Named turns come first, each shown by rows before and after it. Which turns, in which order, take the first row of each pair that follows to the second? Write the first one first, as in the answered first pair.
turn J33:
[ 7  1 -1 -3 -1  6  2 -3  3  5  6  7  3  3 -7 -1 -7 -2 -4 -3  0 -1  1  3
 -6 -1 -4  3 -7  3  5] => [ 2  1  0  5 -3  3 -3 -5  0  7  6  2  7 -1 -5 -3 -4 -7 -5 -5  0  0  1  5
 -6  0 -1  4 -8  4 -1]
[ -3   6   5   7 -10   1   3  -1  -1  -5   3  -1   9   1  -7  -8  -1  -2
  -5  -2  -4   9   0   6  -7  -7   1   2  -6   3   3] => [-7  2 10 -3 -7  7  0 -2  4 -3  4 -2  8 -4 -4  4 -3  0  0 -3 -1 13 -2  0
 -8 -4  2 -2 -8  1  6]
[ -7  -6   3  -4 -10   9  -6  -4   6  -1  -1   7   3   1  -9   0  -6   4
  12  -1 -11   9  -9   4   8   2  13   4   0  -6  14] => [ -1  -2  -3   2 -14   4  -1  -3   0  -4  -1   9   5   8 -12 -11  -5   3
   7  -1 -12   6  -6   8   8  -1  11   8   1  -4  12]
turn J544:
[ 1  3 -2  7 -1  0  1  0  3  5  6 -4  5 -9 -4 -3  3 -6 -5 -5 -1  1  5  2
 -6 -3 -1  0 -5  1 -6] => [ -5  -5  -2   0  -6   6   2  -1   1   0   6  -3   1  -3  -7  -2   5  -3
   3   0  -5   3   2   3 -10  -5   0   2  -3  -5   1]
[ -4   5 -10  10  -5  -6   2  -3  -3   1   3  -1   3   2  -9 -12   1  -4
  -2  -1  -3  -1   3   8  -4  -5   2   6   0  -1  -4] => [ -3   4  -9  11  -2  -5   0  -4   2   5   4  -3   5  -5 -11  -9   0  -4
  -2  -5  -5   2   3   7  -4  -5   2   3  -4  -2  -5]
[  8   0   1  -2  -2   4   0   5   3  -6  -1   0 -10  12  -5  -4   0   6
   5   8   5  -4  -7  -1   5  -5  -1   8   9 -11   0] => [15 11  2 10  7 -5 -1  3  5  1 -2 -1 -3  1 -1 -4 -3  2 -4 -1 12 -6 -3 -3
  9 -1 -3  4  4 -4 -9]
turn J940:
[-20  -5   5   4  -4   4  -8  -1 -11  -3  -3  -3  -3   5  14   1  -2  -8
  -3   5   3   0  -4   5  -1   8   1   9   4  -4  -4] => [  2  13  -4   8   4  -1  -1  -4   2   9  -2   0   3  -6   4  -3  -7 -10
 -15 -12   7   0   2   3  -3   6  -8   1 -12   3  -6]
[-15  -3   5   1  -8  10   0  -3   5  -4   5  -3  -1   0  -9   1   2   1
   4  -4  -8   5  -4   3 -10  -3  -2   3   2  -1  -2] => [-13   5   6  14   0  -3  -7  -2   0   3   0  -7   2  -8   0  -1   3   1
   1  -5  -1  -1   0   5   0   2   2   0   4   2 -14]
[ -8   8   2   3  -9   2  -2   7   0   0  -1   0  13   2   5 -10 -15  -6
   0  -8  -3  -3   8  -6  -6   3  -1   4  -3   6  -9] => [-10   5   1  -2 -13   6   1   6   0  -2   0   2  11   5   4  -9 -15  -6
   2  -6  -5   0   7  -6  -9   2  -2   5  -2   5  -5]
turn J405:
[-2  0 -3  4 -2 -4 -1  1 -4  0 -1 -3 -1 -2 -2 -9 -1  0  4  3  0 -1  1  1
  4 -2  4  2  0 -1 -3] => [-1 -3 -1  0  2 -2 -1  2 -4  1 -4 -1 -4 -1  2 -3 -1  4  6  5  3 -1  0 -2
  8  0  4  1  1 -2 -1]
[-5 -9  5 -8 -2  9 -1  3 -3 -5  0  3 -7  7  4  7  1  8  6 10  1  2 -5 -2
  2  0  4  2  5 -5  4] => [-8 -5 10 -5  0 11 -3 -1  5  2  6  0  1 -5 -1 14 -2  1  2  1  0  9 -4 -3
 -4  4  2 -1 -3  0 -1]
[ -8  -4   0   5   0  -5  -4   2  -5   0  -4  -3  -1  -1   4   0   6   6
   9   8  -3  -6  -4   5   5   0  10   2   5 -11  -5] => [-10  -5   5   3   4  -1  -5   2   1   4  -1  -4   1  -7   6   9   3   5
   9   5   0  -3  -4   2   4   2   9  -2   1  -8  -4]
Now pairs of rows:
(two turns a pair)
[ -3  -1  -3 -16 -22  13  11   0 -11 -24  -7  -1 -10  16  -7  -2  17   7
  10  19  -7  -6  -8  10   2  -3   4   7   1  -8  12] => [-17  -8   9 -20 -17  17   1  -3  -4 -17  -3  -8  -6   0  -2  15  17   6
  17  17  -6   1 -12   6   1   1   9   1  -1 -10  10] : J33 J33
[ -1   9  -3   5   1 -13  -7   5 -11   9 -11  -8   2 -13   0   2   4   4
   7  -1  -3  -1   3   5   2   7  11  -2   0  -6 -14] => [  9   6 -13 -12  -6   0   7   3  -3   1  -8   1  -4   0 -18  -4   2   8
   6  -3 -10   3   1   4  -9  -3   0  -2  -5  -8   5] : J940 J405
[-9 12 -5 10 -5 -5  1  1 -4 -5 10 -1  2 -6  0 -8  4 -6 -6 -7 -6  3 -2  7
 -6  1 -5 -2  5  3 -4] => [  3  10  -9  -3  -4  -1  10   2   0  -8   8   7  -5   7  -4  -6   2   0
  -4  -5  -4   2  -2   2  -5  -3 -12  -6   5   2   7] : J33 J33
[-7  1  4  9  0  0 -5  2 -9 -1  0 -3  7 -1  6  3 -1 -6 -2  1  2  0  0  2
  1  5  2  4  3  6 -9] => [-12  -5   5   2  -5   7  -4   2  -8  -5   2  -3   3   2   2   5   1  -4
   4   5  -2   3  -3   2  -2   4   3   5   5   0  -1] : J544 J544
[-7  6 -1  0  4  7  1 -1 12  8  2 -5  0 -5 -5  6  2 -6 -2 -4 -5  0  0  1
  1  1 -1 -5 -6  4  4] => [-7  8 -2  7  3 -4 -3  2  0  5 -3 -5 -2  2  6 -2  6 -4 -2  4 -3 -8  1  5
 10  3  5 -1  4  2 -3] : J544 J940
[-15 -11  11   0  -4   8  -4  -1  -7  -3   3  -3  -1   4   5   5   0  -2
   5   5  -4   8  -5  -1  -7   7   5   5   4  -5  -3] => [ -3  -6   4  -5  -4  14   6  -4   3   0   6   2   1   3  -7   3  -5  -3
  -1  -5  -7  13  -3  -3 -14   3  -6   1  -7  -3   5] : J940 J940
[  0   4  -2  -3  -8  -2   7   1   2  -9   6   2  -5   2   3  -6  -7  -4
  -9  -1 -17   2   1 -13 -15  -8  -3  -8  -7  -5   3] => [ -3   4   2   3  -3 -12  -2   4  -9  -8   0  -1  -8   2  18  -5  -4   0
  -6   8 -10  -6   2 -12  -3  -4   5  -7   2  -7  -5] : J405 J940
[-15 -14   7  -8   2   5  -8  -5  -2  -6   1  -2  -2 -16   1  11  -1  -1
  14  -7  -2  -5  -3   3  16   3   9  -3  -9  -1  -1] => [-12  -8  -5   2  -9  -2  -5  -5 -10 -11   0  -4   0  -8 -10 -10   4  -2
  11  -8 -12  -9   0  13  12  -3   9   5  -8  -5  -2] : J405 J405
[-9 -2  8 -8 -2  3 -2  0  2 -4  5  0  8  1 -5 12  0 -7  2  3 -5  7  2 -2
 -3  4  0  0  3  4 -2] => [  1   1   3 -11  -2   2   4   2   1  -9   2   7   2  12  -7   7  -1  -4
  -1   3  -4   4   3  -2  -1   1  -5   0   5   5   3] : J33 J405
[-5 -6  1 -3 -3  2  2  4 -8 -5 -1  4 -6 15  7  1  3  5  7  8  3 -2 -3 -2
  3  0  1  3  9 -2  3] => [ 6  0 -5 -8 -2  6 10  3  2 -3  3  9 -4 13 -5 -2 -1  6  3  0  0  2 -1 -3
 -3 -4 -7 -1  0  1  9] : J940 J940
[ -6   1  -1  19   1  -9  -5   7  -1   9   1 -10   3   6   2  -6   4  -4
  -5   2   3  -7   0  -2   2   9   4  -2   9   3 -18] => [  7  -6  -8 -11   2   7   6   6  15   7   3   1  -9  14 -11   1   1   8
   2   2  -1  -2  -2  -9  -4   0  -5 -11   2  -6   7] : J544 J33
[-11  -6   3   4  -7  -6   2  -7 -11  -5  10  -8  -4  11  12   2  -1  -8
  -8   2  11   1   0   4   3  15   0   7   3   0 -13] => [ -2  -1   2  -3   2   0   6  -9   6   5  13  -6   0  -3   2  10  -5 -10
 -12 -11  12   8   1  -1  -1  15  -7  -2 -12   4  -9] : J940 J33
[ 0  7  0 -7  8 -4  2  1  1  4 -1  3  3 -3  6 11  2  1  0  2  6  0  4 -2
  8 -2 -1 -5  1  2  2] => [  0   4  -1 -10   3   0   6   2  -1  -2   0   7  -1   5   5   8   1   2
   0   5   5  -1   3  -2   5  -4  -4  -1   3   2   7] : J940 J544
[  4  -8   2 -13  11   7 -13  -6  19  19   3  -8   0 -20   2   7   3   6
   8  -7   0   3  -7  -3   2  -1   8  -9 -14 -17  -4] => [ 24  -3 -19  -9  -4   1   5  -2   4   1  -2   5 -10  15  -7 -23   6  10
   0   1  -7  -8  -4   3   1 -11   0   3  -6 -17   4] : J940 J33
[  2  -2  -2   0  15  -8   7   1   6  16 -14  -6  10  -3  -3  -2  10  -7
   2  -1  13  -6   4  -8  -9  -3  -8   4 -10  13  -2] => [ -6 -12  -5  -8   6   0   8   0   8  11 -11  -7   7   0 -13  -5  13  -6
   9   1   3  -2   1  -3 -16  -8  -6   7  -9   4   7] : J544 J405
[-10  -7   3   7   2   3 -11  -4 -10   1   4  -9   5 -14  14   8   6  -4
   3   4   1  -9   3  -4  11  12   3  -1   6  -7  -7] => [  4   2 -10  14  -4  -5  -1  -2 -18  -6   0  -3   2   2   8 -11   6  -4
  -4   5   0 -16   7   0  10   8  -2   5   9  -4  -6] : J33 J33
[ 12   6 -10   4  -8  -2  11  -1  -6  -6   2   4   1  14  -9 -12   2  -1
  -7  -2  -4  -3   2   2  -5 -10  -5   2  -1   2   5] => [ -3  -6   8  -5   2   2   0   3  -9  -8   0   4  -6  12  14  13  -1   3
   5  10   7  -3  -3 -10   5   0   5  -1   8   0   4] : J940 J405
[ 2  1  1  7  0 -6 -3 -1 -3  5 -1 -4  0 -1  2 -6  2  1  0 -3 -1 -5  2  3
  4  1  0 -1 -1  1 -5] => [ 0 -3  5 -1  3 -2 -4  0 -1  5 -3 -2 -4  0  7  1  2  5  3  0  3 -4  0  0
  5  2  0 -3  1 -1 -1] : J405 J33
[ 6  7  0  2  1 -5 -3 -1 -3  2 -2  2  1 -9 -5  0 -4 -8 -8 -8  1  1  6 -1
 -7  0 -1 -4 -2  3  0] => [-4 -5  6 -8 -2  3 -5  0 -5 -4 -1  3 -4 -4  0  9 -2 -4  1  2 -1  4  1 -3
 -8 -1  3 -2  3 -2  6] : J33 J940
[ -2   8  -3  12  -7  -1   5   2  -8  -8   4   4   3   5  -1  -9  -2  -6
 -10  -2  -4   0   5   4  -4   4  -2   9   1   8 -10] => [-15  -6   7  -4  -5  11   2   4  -6 -11   5   5  -4   7   6   8  -3  -1
   1   6  -1   5  -2  -3  -3   7   2   7   7   3  -2] : J33 J544
